0: [ 16  -3 -59 -30  13 -14  -7 -13  16   1  -8  -2 -42   1  21 -16 -17  15
  -4 -26   6  13  15 -41   3   1  -1 -10  -3   7  -9 -13]
1: [-30 -48 -47 -44 -39 -24 -39 -47  77  -7 -42  18  70  -4  75   4 -14 -37
 -14 -55   2 -24 -48 -35 -34  -9  82 -54  97 -51 -49  39]
2: [-45 -38 -37  33 -26   6 -23  34  55  12 -50  -3 -67 -22 -37 -10   7  38
  -3  20 -44 -33 -13 -10 -28  52  -3  41 -36 -10 -19 -18]
3: [ -4 -25  55  -2  18 -14  69  -6 -57   5  22  -1  51  11 -12   1  48 -22
  -4 -16  31  -9 -33  83  15 -44  27 -18 -42  19   0   0]
4: [-10 -53  12 -11 -41   6 -25  13  -4 -24 -22  23 -38 -12 -15  60 -10 -14
   2 -10 -28 -30 -21 -19 -30  75 -41  38 -39 -18 -37 -13]
5: [-39 -36 -53  15   3  17 -43 -34  28   8 -56   0  39   3 -21  -3  -3   2
  -7 -47  -8 -29 -40 -35 -16 -14 -14 -31  96 -44 -34  19]
6: [ 65 -17   5  -6 -47 -20  18  -9   8 -13  78   3 125  -8  91 -32 -32  13
  18 -17  -2 -16 127 -38  -5  -6  69 -14  36  -8   8  35]
7: [-22  -8 -54 -31   7 -11   3 -13  19   3  15   9 -61   3   1 -27 -23  34
  -7 -12   4  17  -5 -37  -3 -10   0 -15 -18   0  -1 -14]
8: [ -5 -52   8   1 -38   3 -26  18  -2 -23 -11  27 -39  -9 -13  63 -12 -12
   2 -22 -30 -33 -15 -14 -24  80 -40  33 -36 -17 -40  -8]
9: [-25 -13 -23 -35  13  -1  10 -24 -27  -1  57   1  57 -17   3  92 -26   9
 -16 -34  30 -27  56  -9  50 -23  -3  29  -3  33 -30  -6]

[ -8 -41  66 -33  72 -22  52  -4 -60  -2  -6  -8  19   1 -37  -4  21 -20
  13 -39   9  47 -26  48  12 -45  32 -27 -15  60  91 -13] 3 7 0
[-46 -25   5 117 -15   6 -30  34  29  32 -55  -8 -56 -25  -8  -5 -15 -29
  -6  59 -31 -14   1   1 -36  17 -12  13 -35  14 -29 -17] 2 4 8
[ -9 -10 -24  63 -47   8  70 -30   6  14  17 -19  56 -35  -2   3 -18   6
  47  -4 -25 -22  49 -46 -46   5  64 -18   4 -43  -6  54] 6 0 7
[-12 -44 126 -51  66 -10  46   7 -60  -6  61  -9  18  -9 -24 -14 -21 -19
  50 -10 -14  35   6   6  20 -44  27 -32 -34  20 127  13] 3 7 9
[-47 -32  14  60 -32  -6 -42  30  13  26 -49  -2 -38 -27 -18  -2 -20  -1
   6   2 -34 -13  32 -11 -34   8 -23  15 -40  -7 -27  -6] 2 4 8
[ 80 -28 -36  13 -31 -16 -27 -29 -33 -14  54   0  48 -21  16 -17 -11  18
  -5 -20  -9 -40 114 -55 -17   8  18 -30  43 -13 -11  86] 6 0 9
[-10 -39  95 -35  50 -19  53  -6 -60  -4   6  -6  21  -3 -36  -6  21 -19
  17 -39   7  50 -26  57  10 -45  23 -34 -16  71  85 -18] 3 7 0
[103 123 -37  -9  30  26  22  -1  41 -37 -55 -29 -48  30  -1  -9  14 -52
 -27  58 -20  -7 -25  31 -30  59 -25  92 127 -24   9  25] 0 7 5
[-21  14 -27 -29  -1  -5  -5 -17 -34  -3 100  13  18 -18   3  29   1  -1
 -10 -39  -2 -17   1 -39  52   5 -27  -8  -4 -15 -22  -5] 9 0 7
[127 127 -30  14  40  39  13  -2  54 -35 -53 -26 -30  97  -4   7  36 -52
 -29  79 -26   5   8  61 -30  31 -43  24  78  12 -19   4] 0 7 2
[ -3 -36 121 -18  31 -11  -6   4 -49   5 112 -15   6   8 -10   2  17  -7
  28 -27  -9  27 -14  47  16 -41  78 -32 -28  39  46  -5] 3 9 7
[-42 -32 -25  -5  14   6 -33  -6 -13  48  67   8  92 -23 -17   5   0 -20
   5  12  34  -9 -11  10 122 -19  18  -3 -24 -22   2 -24] 9 3 7
[ 91  26 -19  84 -14  16 -31  31  31 -22   0 -10  77   7  -7  35  68  85
 -19   2 -21   5  22   4 -59  12 -43 -13  -2  -7 -29   1] 0 8 2
[-37 -40 -32  67 -39  10 -26  25  30   0 -56  14 -57 -25 -31 -10 -25  35
   2  15 -39 -23 -22  -5 -51  27 -27  59 -43  -3 -21 -19] 2 4 8
